Here is a table of points, one per row:
[ 24 -30  15 -25  -1   4   5 -35   5  12 -12  38 -12   0   2 -28   6 -26
 -34 -17   9  17  23 -45 -46 -16 -17  38  -8   9 -24   4]
[-26  16   0  10 -10 -16  18 -21 -16  29   3  -8 -25  13 -13  49   3 -10
 -18  17   6   9   5 -10   3   3  34 -24 -29  28  76 -37]
[-50 -38  33   4  21  32  25   6  -8   6 -11  78   8 -31 -21 -13  -4 -20
   8   8 -63  24 -17 -34 -11  -3   1 -20 -24  17 -13  19]
[-13  31  25  -1  13 -20   7  35  12  17  24   5  12   1  32 -41  -9 -48
   7  29 -22 -23  -2  37 -48  -5 -48 -12  -8 -14  -8   2]
[-29  -2  14   2  30  45 -21 -29  -4  -3  19 -33  19 -16  12 -20  33  -6
  38  -5  -6  11  33 -16  18  14   5 -20  21   8  11 -35]
[  7  35 -10  25  68 -20 -14  -8  20 -13   1  23   5 -11   7   4  11  17
  22   3  12   0 -26  -1 -33  27 -17  48   9   4 -27 -16]
[-21 -17 -23 -27 -29   0 -47  13 -44  10   7 -16  20 -32  44  13  13   3
  -9  18 -12  65  38 -14 -10  56   7  16  -4   2 -23 -10]
[ 14  -8  -8   2 -13  19  50  40   3 -19  29  -7 -16 -11  11   4 -22   7
 -25 -12 -15 -41  34  11  23 -29  -2  24 -50 -21 -37 -12]
[ 25  48  10 -14 -16 -20   2 -46   3  16 -20  22 -12  -5  18  10   0  -5
   9 -14 -25  21  45  29 -11   8 -25 -10 -24 -37   4 -19]
[ 42  30 -10   9 -57   5 -24 -18 -11   6 -21  18  22 -39 -33   8  -1 -35
   8  34  -7 -17 -46  -3  20  43 -25 -14  11 -20   5  42]
[ -8  16   0   1  24  47 -17 -12 -95 -13  18  10 -21 -27 -27 -50 -15  -8
 -20 -20   4 -42   4  31 -13  30   6   0  -4 -20  17 -21]
[-10   5  12 -69   8  26 -49  14   2  27 -39  -7 -24  12  10 -21  -4   5
 -51  29  -5 -31 -28   2  24   4  26  -2  22  23 -25 -17]
[-45  -7  60  22   7 -13 -44 -44  11 -28  -8 -17  17  22  24  15   4 -27
   7  23 -23  -5   2   5  44 -33 -19 -24 -32 -13 -13  10]
[ 38 -22  -6 -46 -17  -3   7 -32  14 -15  24 -32  -8   7  21   3 -22  -8
 -22 -22  17  34   5 -18  18  23 -34 -31 -28  -5   9  44]
[ -8   0   1   2 -40 -20  -7   7  19 -36 -11  34   9  14   5 -23 -31 -11
 -14   6  14  13 -19  36 -22  -5  21  10  22 -30  59 -21]
[ -5  -5  -8   3 -14  30 -21  12 -15 -22   1  14 -19  53 -34  39  42 -18
  28  -6  56 -10 -37   2  -1   4  -7 -27  -2  10 -47  -7]
[ 14  -8   1  21  16 -46  29 -20 -19   9 -31 -25 -11  15  25 -26  23  -3
   2   2 -12 -11 -38 -11  19  16  29 -21 -14  -2  15 -43]
[-10  16 -15  21 -34  16 -18  -1   5  14  -8   8  -5 -52   3  -8   9 -21
 -24 -41  31   6  10  49   4 -78  17  -3  -8  13   2  -8]
[  3   4 -18 -33  18 -31 -23  42 -28   8   6  15  -9  27  -6  23   2  45
  29   9 -31 -11  18   2   5 -21  15   7  11 -67  -4 -23]
[ -2 -11   1   5  -6 -50 -29  -2 -39  29  -2   8 -11  36  11  23  -5 -36
  -7  25  10 -23  30  14 -15  16  -5  26 -33  33 -24  -5]
[ 14 -14 -35   6  -1  16  28 -28   8  -7  52 -52  25  -7   7 -14  13 -28
  23  41 -11  16 -16  -3 -24 -17  49  34   1  -5 -16  -5]
[ 13  -4  32 -31  -4  11 -24  24  -6 -50   7 -24  38  14   5   9 -19 -16
  27  -2  -2  21  -3  47 -35 -12  57  18   3  11  -5  31]
[  0 -42   4   1   4   4  23  46  -8  23  -3 -21 -13  26 -39 -23  31 -24
  17   4 -10  29  40  -2  13 -20 -24 -19  63 -34  14  16]
[ 19 -22  24  -6  22  -9  37 -22  -6   8 -37  21  56 -18  19   4 -20  -3
 -22  14  59 -15  13 -13  31   7  19   2  46 -43 -11  -1]
[ 25 -14  26 -31   1   8   4  24   4 -62 -12  13   9 -11   8  39 -16  52
 -29  28 -25 -15 -25  -4 -21  -8   0 -30 -10  13  16   3]
[ 12   8 -26   0  23 -26 -18   2   6  -6 -14 -13 -31 -12  -5 -11  30  18
  22  23   4  12   6  35 -11  -9  -1 -48 -18 -13  -7  64]
[-18  25  -6   1   4 -32   5   0   9  -9  38  29  -8  16 -28  37  15 -15
 -24 -13   3   2   4  14 -11  42  43 -11 -10  -5 -24  27]
[ 24  10  -9   0 -32  29  18 -29  16 -29  10  28 -11   1  13 -11  25 -16
  36 -18 -10 -33  37  12  11  25  -3  -7  34  31   4  -5]
[-13 -41  48   6 -27 -43 -21  -1  16  11  36  -2 -23 -40  15   1  63   6
  -5 -29 -16 -39 -28  25  33  31   5  41  26  -1  -7  12]
[-18  25  -9  -8 -35  22  57  19 -19  27   9  -8  21  -8  14 -13  46  25
  -8  52 -10   6 -46   3  26 -30 -10  16 -32  12   4   6]
[ 23   6  36  -6 -14  12 -19  -1  -2  -3  31   8 -77  -4   7  22 -21 -18
  29  33  19  -9   2 -66  14 -24  19  60  14 -10  35  19]
[ 23 -25   0  29  35  24 -23  21  11 -26  -6 -48 -32 -25  21  19 -37 -12
   6 -23 -10 -15 -32   0  17  14 -54   5 -17  -7   6 -24]
[-40   5   2 -28  21  30  -4 -46  21  48  28 -12 -11  40 -16  26 -20   3
 -27 -19  12 -10 -16  11 -26 -15 -30   4  14 -24  -8  12]
[ 33  32  23  21  27 -28 -20  25   2  27  45  13   6 -14  33  -7 -23  -1
 -45 -21  -8  35 -24 -11  14  -5  29 -29  44  45 -17 -10]
[-13 -17 -41  16 -32  12  10   9  26   8  12   2 -30  28  43 -32 -16  36
  -4 -15 -22 -20   0 -15 -26  32   4 -22  -6  16 -17   3]
[ 51 -14  43   8  30 -17  29  19   2 -19 -13   8  10  16 -29 -15  52   6
 -12 -19   9  -8  38  -1   7  10  13   7 -34  30  13   5]
[-33  -7   0 -42  -3 -18  26 -12  33  12 -61 -29 -21 -47 -16  27   1   0
  21  13  12 -13  -8  18 -46   2 -10  33   8  30 -16 -20]
[ 14  13 -23  14   6  23 -26  19  15   7 -54 -30  -8  -1 -24  -1  33  -5
 -54 -20   0  31   3   8  24   8  16  27 -29 -23 -26  16]
[  9  49   1 -18 -16  25  18   7  25  -5 -10  17   7  44  32   2  10  13
   5  22 -13   3  25  13  48   9 -35  12  38   9  -7 -24]
[ -1  16 -54 -39  31 -11 -22  18 -17   5  -5   8  33 -24  33  31  36  -5
  11 -44  -5 -43   6 -36 -10 -50 -20 -12  10  30  64  33]
[-32  18 -15   8 -36 -49  19   4  21 -30   0 -41 -11 -22 -42 -13 -11  11
  -3 -21 -22 -16   5 -54 -23  -6   8 -36  39 -12 -30 -10]
[-21  37   7 -35  23   6   0  31  61 -12  15  10  -5 -16 -11 -14   2 -52
   2  -9  41  13 -11 -27  20  10  29 -23 -27 -26  -5 -39]
[ 25 -29 -42   4  15 -22  -8 -11   1  -2  -6  19 -39  13 -35 -20 -13 -14
 -18   9 -37  49 -31  22  15 -19 -22   8  23   7  22 -15]
[ 11  18 -11  54  19  19  -8  -4  17  19  11  25 -15 -18   8  30 -19  20
  11  38  17  17  24  12   9 -23   9  -3  23  43 -30  19]
[ 49 -17  11  17  19  38  20 -12  -3  46   0  -7  -3   2  26   8  16  13
   5  17  18 -20 -28   1 -58  11  21 -39  -5 -29   7   3]
[-19  15 -50  10  12   5  -7   9   2 -36 -32  27   1  40  17 -42  -7 -11
  24  -9   6  11 -25 -23  17  22  16  41 -28  15   9  12]
[  3   3 -33  32   1  -3   3 -30 -23 -15 -28 -18  25  12 -26  21 -45 -15
 -18   9 -41 -49  25 -22  12 -16  32   2  16   4 -30  11]
[ 25  34  11 -34  -7 -25   7  11 -51  14  50   2  39  -4 -43  -8 -10 -10
   2 -13  25   7 -38 -25   4   1 -42  14 -12  22 -35 -22]
[-34 -19 -20  26   8 -22 -22  -3  21  22  24  28  29 -13   7 -29  -4  34
  -9  13  42 -19   2 -24  20   3   0  18 -23 -47  17  38]
[  9  -9  14 -27  -6  14 -18 -18  25  27  14  18  -3 -27 -51  -9 -28  70
  49  -7   4  10  16  18  24  18  12  -9 -22   1   2 -24]
[-21 -36   2   1 -15  -5  15  57  -8  36 -17  -4  11  15  14  -2 -52 -21
  26 -11  50 -16   6  16   5  30  -1 -17   8  35   4  16]
[-26   9  -6   9  34  12  45  27  -1   5   0 -14  13 -26 -17  54 -24 -22
  -4 -13 -13  18   1  29  22  59 -20  38   0   1  21   9]
[-28 -11   3  -8  18  -3   9 -41   1 -36  34 -14  23  33 -25 -18   9  41
 -41   4  18  -2   4  31   8   6 -23  15  21  33  22  17]
[ -3  44  49  33 -14  -9 -13  11 -10   5 -32 -52  -2   2 -23 -56 -21  42
  17   7  17   9  28 -20 -14  -6 -18   8 -16  25  16  20]
[-20 -22   4  48 -35  15  -5  24 -34 -43 -17  15   4  -7  18  42  19  30
 -18  -1  38  32  -7 -18 -41 -13 -42 -11  11 -18  -5 -46]
[  7  25  40  25 -29  29 -13   6  16  47  -7  -4  37  42  -2  16   3   7
   7 -74 -42   4 -31 -16 -19  10  22  33   3 -17  18  21]
[ 28 -57 -24   1 -10 -15 -33  -9  23  23   5   9  59   8 -27   1 -16  -8
  31 -12  -8  -9 -16  16  11 -14  -8   7 -31  26 -12 -53]
[-18   8  14 -25   9 -23  41 -36 -54  -4 -19  11 -27   0  34  -4 -19  15
  51 -55  10  35 -37  18  38 -23  17   4   6  -6 -42  27]
Along one direction, these points spread out more than along any other. Take the direction at right angles to it along which they spread out most. Go by this last direction. For each point below, how far along it does it lie, from 0 to 99? 50 is the average, and the first point above lies past it. One standard deviation of the points above along it is 16.
[ -2 -11   1   5  -6 -50 -29  -2 -39  29  -2   8 -11  36  11  23  -5 -36
  -7  25  10 -23  30  14 -15  16  -5  26 -33  33 -24  -5] 32
[ 38 -22  -6 -46 -17  -3   7 -32  14 -15  24 -32  -8   7  21   3 -22  -8
 -22 -22  17  34   5 -18  18  23 -34 -31 -28  -5   9  44] 65
[ -8   0   1   2 -40 -20  -7   7  19 -36 -11  34   9  14   5 -23 -31 -11
 -14   6  14  13 -19  36 -22  -5  21  10  22 -30  59 -21] 43
[ -5  -5  -8   3 -14  30 -21  12 -15 -22   1  14 -19  53 -34  39  42 -18
  28  -6  56 -10 -37   2  -1   4  -7 -27  -2  10 -47  -7] 24
[ 19 -22  24  -6  22  -9  37 -22  -6   8 -37  21  56 -18  19   4 -20  -3
 -22  14  59 -15  13 -13  31   7  19   2  46 -43 -11  -1] 57
[ 14  -8  -8   2 -13  19  50  40   3 -19  29  -7 -16 -11  11   4 -22   7
 -25 -12 -15 -41  34  11  23 -29  -2  24 -50 -21 -37 -12] 40
[ -8  16   0   1  24  47 -17 -12 -95 -13  18  10 -21 -27 -27 -50 -15  -8
 -20 -20   4 -42   4  31 -13  30   6   0  -4 -20  17 -21] 45
[ 23   6  36  -6 -14  12 -19  -1  -2  -3  31   8 -77  -4   7  22 -21 -18
  29  33  19  -9   2 -66  14 -24  19  60  14 -10  35  19] 67
[ 33  32  23  21  27 -28 -20  25   2  27  45  13   6 -14  33  -7 -23  -1
 -45 -21  -8  35 -24 -11  14  -5  29 -29  44  45 -17 -10] 56
[ 25  48  10 -14 -16 -20   2 -46   3  16 -20  22 -12  -5  18  10   0  -5
   9 -14 -25  21  45  29 -11   8 -25 -10 -24 -37   4 -19] 72
[-20 -22   4  48 -35  15  -5  24 -34 -43 -17  15   4  -7  18  42  19  30
 -18  -1  38  32  -7 -18 -41 -13 -42 -11  11 -18  -5 -46] 0
[ 25 -29 -42   4  15 -22  -8 -11   1  -2  -6  19 -39  13 -35 -20 -13 -14
 -18   9 -37  49 -31  22  15 -19 -22   8  23   7  22 -15] 48
